[[-24 -22 -24   7 -17  -8  -8]
 [ -9  32  -9  -1  16  -5  13]
 [  3 -26  24   1  13 -14  -7]
 [-13  28 -20 -14   3 -13   7]
 [  6 -29  14  19  -3  12  -4]
 [  1 -24  10 -18  -3 -21 -13]
 [-12   0 -17  28  -6  18   3]
 [ 15  21  18  -3  18   6  11]
 [ 20   8  16  15   4  27   7]
 [-11  11   9   6  30 -18   5]]
|
[[ -8  13  -7   7  -4 -13   3  11   7   5]
 [ -8  -5 -14 -13  12 -21  18   6  27 -18]
 [-17  16  13   3  -3  -3  -6  18   4  30]
 [  7  -1   1 -14  19 -18  28  -3  15   6]
 [-24  -9  24 -20  14  10 -17  18  16   9]
 [-22  32 -26  28 -29 -24   0  21   8  11]
 [-24  -9   3 -13   6   1 -12  15  20 -11]]

[[ 24  12  -5  10   9 -21  13  -1   9]
 [ 13  -1 -27  20 -20  -1 -16   9 -15]
 [-14  -2  24  21  -4   4 -16   5   3]]
|
[[  9 -15   3]
 [ -1   9   5]
 [ 13 -16 -16]
 [-21  -1   4]
 [  9 -20  -4]
 [ 10  20  21]
 [ -5 -27  24]
 [ 12  -1  -2]
 [ 24  13 -14]]

[[-22   7   6   7 -22  11   7 -23 -13 -20   7   8  11   5   7   4]
 [-30  -3  -2  -3 -31  -3  -3 -31 -22 -29  -3  -3  -3  -2  -3  -2]
 [ 19  -7  -6  -8  19 -11  -8  19  12  18  -7  -9 -11  -6  -7  -5]
 [ 17   6   5   7  18  10   7  17  16  18   6   8  11   4   6   3]
 [ 12 -12 -10 -14  14 -19 -14  13   7  12 -12 -15 -18 -10 -12  -8]
 [-18  -8  -7  -9 -16 -12 -10 -18 -14 -16  -8 -10 -11  -7  -8  -6]]
|
[[  4  -2  -5   3  -8  -6]
 [  7  -3  -7   6 -12  -8]
 [  5  -2  -6   4 -10  -7]
 [ 11  -3 -11  11 -18 -11]
 [  8  -3  -9   8 -15 -10]
 [  7  -3  -7   6 -12  -8]
 [-20 -29  18  18  12 -16]
 [-13 -22  12  16   7 -14]
 [-23 -31  19  17  13 -18]
 [  7  -3  -8   7 -14 -10]
 [ 11  -3 -11  10 -19 -12]
 [-22 -31  19  18  14 -16]
 [  7  -3  -8   7 -14  -9]
 [  6  -2  -6   5 -10  -7]
 [  7  -3  -7   6 -12  -8]
 [-22 -30  19  17  12 -18]]

[[ 26   3  17  22  22  23  28 -27 -27   2]
 [-16  -9  24   8   1  21  29 -28  20  -2]
 [ -2 -18   8 -11  -8   2  -7 -11 -29 -21]
 [-27  29  -2  25  20  -4  -3 -14 -28  23]
 [ -5  24  25   7 -16 -18 -11 -13  -4  11]
 [ 15  14 -11  19  -8 -22 -16   7  27 -13]]
|
[[  2  -2 -21  23  11 -13]
 [-27  20 -29 -28  -4  27]
 [-27 -28 -11 -14 -13   7]
 [ 28  29  -7  -3 -11 -16]
 [ 23  21   2  -4 -18 -22]
 [ 22   1  -8  20 -16  -8]
 [ 22   8 -11  25   7  19]
 [ 17  24   8  -2  25 -11]
 [  3  -9 -18  29  24  14]
 [ 26 -16  -2 -27  -5  15]]

[[-22   1  21 -14  25]
 [-20 -24 -17  18  17]
 [ -3 -10  -1  20  -9]
 [  0   3 -13  19 -20]
 [-18  22  18  10   1]]
|
[[ 25  17  -9 -20   1]
 [-14  18  20  19  10]
 [ 21 -17  -1 -13  18]
 [  1 -24 -10   3  22]
 [-22 -20  -3   0 -18]]

[[ 14  -6 -10   2  -7]
 [ 19 -15  -6   3  -6]
 [-17  25 -10 -12  -9]
 [-18  25  -9  -7  -7]
 [ 20 -18  -5   2  -5]
 [-16  24 -11  -6  -7]
 [-19  25  -8  -8  -6]
 [ 19 -15  -6   2  -6]
 [-18  25  -9  -6  -6]
 [ 20 -17  -5   2  -5]
 [ 21 -18  -4   1  -5]
 [-12  21 -12 -17 -12]]
|
[[ -7  -6  -9  -7  -5  -7  -6  -6  -6  -5  -5 -12]
 [  2   3 -12  -7   2  -6  -8   2  -6   2   1 -17]
 [-10  -6 -10  -9  -5 -11  -8  -6  -9  -5  -4 -12]
 [ -6 -15  25  25 -18  24  25 -15  25 -17 -18  21]
 [ 14  19 -17 -18  20 -16 -19  19 -18  20  21 -12]]
---
[[-14  16  17  17  14  16]
 [-10   3   2   4   5   5]
 [ 11 -11 -11 -11 -13 -13]
 [  4  -6  -6  -6  -4  -5]
 [ 27 -25 -22 -23 -24 -25]]
|
[[-10   3   2   4   5   5]
 [  4  -6  -6  -6  -4  -5]]

[[  7   6   5   4   5]
 [  6   6   4   4   5]
 [ -6  -6  -4  -3  -4]
 [  3   2   2   2   2]
 [ 17  15  11  10  13]
 [ 34  31  23  20  26]
 [-34 -34 -24 -15 -27]
 [ 12  11   8   7   9]
 [-17 -17 -12  -8 -14]
 [  7   6   5   4   6]
 [ 11  10   8   6   8]]
|
[[ 6  6  4  4  5]
 [ 3  2  2  2  2]
 [34 31 23 20 26]
 [12 11  8  7  9]
 [ 7  6  5  4  6]]

[[  1   4   4   6  -3   4]
 [ -6  -7  -4   6   5   4]
 [ -4   0  -5   4   0  -2]
 [-18   9 -18 -31  -5 -26]]
|
[[ -6  -7  -4   6   5   4]
 [-18   9 -18 -31  -5 -26]]

[[ -3  -2   8   5  -2 -18  -9  35  -3]
 [  3   1  -7  -5   2  20   6 -34   1]
 [ -1   1   1   2   0  -9   2  11   0]
 [  1   4  -5   2   1 -10  15  -3  -2]
 [  1  -2   1  -3   0  10  -6  -8   0]]
|
[[  3   1  -7  -5   2  20   6 -34   1]
 [  1   4  -5   2   1 -10  15  -3  -2]]

[[ -8  12]
 [-15 -17]
 [-31  14]]
|
[[-15 -17]]

[[ 30 -26 -25 -24  20  25 -23  24 -19]
 [ 34 -24 -29 -22  20  26 -23  24 -15]
 [-28  22  26  21 -19 -23  23 -22  11]
 [ 29 -25 -28 -21  17  23 -22  22 -12]]
|
[[ 34 -24 -29 -22  20  26 -23  24 -15]
 [ 29 -25 -28 -21  17  23 -22  22 -12]]
---
[[ 23 -22  22  25 -25  25 -25  23  22  23]
 [-24  26 -27 -28  28 -28  29 -27 -25 -26]]
|
[[ 23 -22  22  25 -25  25 -25  23  22  23]]

[[  9 -17 -11  -9 -16]
 [ 14 -25  26   8  12]
 [ 20   3 -11  13   8]
 [ 18   1 -23  23  29]
 [ -7  19   0  19   5]
 [  5   8 -26  17 -20]
 [ -5  -2  22  32 -20]]
|
[[  9 -17 -11  -9 -16]
 [ 20   3 -11  13   8]
 [ -7  19   0  19   5]
 [ -5  -2  22  32 -20]]

[[ 18  20   4 -15  25  -5  10  -1  19  -6   2   5 -26 -19]
 [ 20   2  23 -12 -32  22 -20   4  10  -5  -8   4  -9  -3]
 [ 15  14  15  -7  -1  15   0   3  19 -13   3  15 -14 -13]]
|
[[ 18  20   4 -15  25  -5  10  -1  19  -6   2   5 -26 -19]
 [ 15  14  15  -7  -1  15   0   3  19 -13   3  15 -14 -13]]

[[  5   1   2  -3 -25  -1  -1  -7  -5  -2   5   4  -2]
 [ -1   1   0   0   4   9  -8  10   3  -5   0  -8   1]
 [  3   1   4   0 -15  -1   0   1  26  -2  -2   2  -1]
 [  1   2   0   1  13   0  -1   1   4   3   4 -13   4]
 [  1   0  -2  -3   1  -5  -7  -2   2  -1  -1   1   0]
 [ -2   0  -2  -3   2   3  -1 -12  -9   1   9  -3  -2]]
|
[[  5   1   2  -3 -25  -1  -1  -7  -5  -2   5   4  -2]
 [  3   1   4   0 -15  -1   0   1  26  -2  -2   2  -1]
 [  1   0  -2  -3   1  -5  -7  -2   2  -1  -1   1   0]]

[[ -8   5  -1  -4  -1   1   4  -2 -27]
 [ -1   7  -3  -1  -5  -3   8   8   4]
 [-16  -4  -2  -1   0  -3   4   5  -4]]
|
[[ -8   5  -1  -4  -1   1   4  -2 -27]
 [-16  -4  -2  -1   0  -3   4   5  -4]]

[[ -2   3  -2   3   2   3  -2   3   3  -2  -2   3  -2   3   3]
 [ -5   4  -5   4   4   4  -5   4   4  -5  -5   4  -5   4   4]
 [ 31 -33  33 -32 -32 -33  33 -33 -32  32  31 -33  33 -33 -33]
 [-12  11 -13  11  12  11 -13  11  11 -13 -13  12 -13  12  11]
 [  2  -3   2  -3  -2  -3   3  -3  -3   2   2  -3   2  -3  -3]]
|
[[ -2   3  -2   3   2   3  -2   3   3  -2  -2   3  -2   3   3]
 [ 31 -33  33 -32 -32 -33  33 -33 -32  32  31 -33  33 -33 -33]
 [  2  -3   2  -3  -2  -3   3  -3  -3   2   2  -3   2  -3  -3]]

[[ 13  13  -4  13  -2  13  13  -2  -2  13  -3   0  13]
 [  4   4   9   5   8   4   4   9   8   4   8   7   5]
 [ 29  30  -5  30  -3  30  30  -3  -3  30  -4  -2  31]
 [ 25  24  -8  23  -4  24  23  -4  -4  25  -6  -1  24]
 [ -4  -2  26  -2  28  -2  -1  27  27  -3  27  28  -2]
 [ 18  17  -7  17  -5  17  17  -5  -5  17  -6  -4  17]
 [-16 -15  14 -14  10 -15 -14  11  11 -16  12   8 -15]]
|
[[ 13  13  -4  13  -2  13  13  -2  -2  13  -3   0  13]
 [ 29  30  -5  30  -3  30  30  -3  -3  30  -4  -2  31]
 [ -4  -2  26  -2  28  -2  -1  27  27  -3  27  28  -2]
 [-16 -15  14 -14  10 -15 -14  11  11 -16  12   8 -15]]

[[-19  12 -12 -14  23 -33  11 -18  20  -9   8   8 -20  -6   9  25]
 [-11   7  -5  18 -15  10  -9 -20   1  -1 -12  -4 -16 -12  -2   6]
 [  4 -21  12  -8  -4   5   4 -16   4   1  11   3   1  21  12   9]
 [-14  15 -15   6  24  11  14 -10 -10   8 -12  10   0 -13  -1 -10]
 [ -1 -20  20 -13  19  13 -11  11  10  24 -10   1 -13  14 -10  27]]
|
[[-19  12 -12 -14  23 -33  11 -18  20  -9   8   8 -20  -6   9  25]
 [  4 -21  12  -8  -4   5   4 -16   4   1  11   3   1  21  12   9]
 [ -1 -20  20 -13  19  13 -11  11  10  24 -10   1 -13  14 -10  27]]
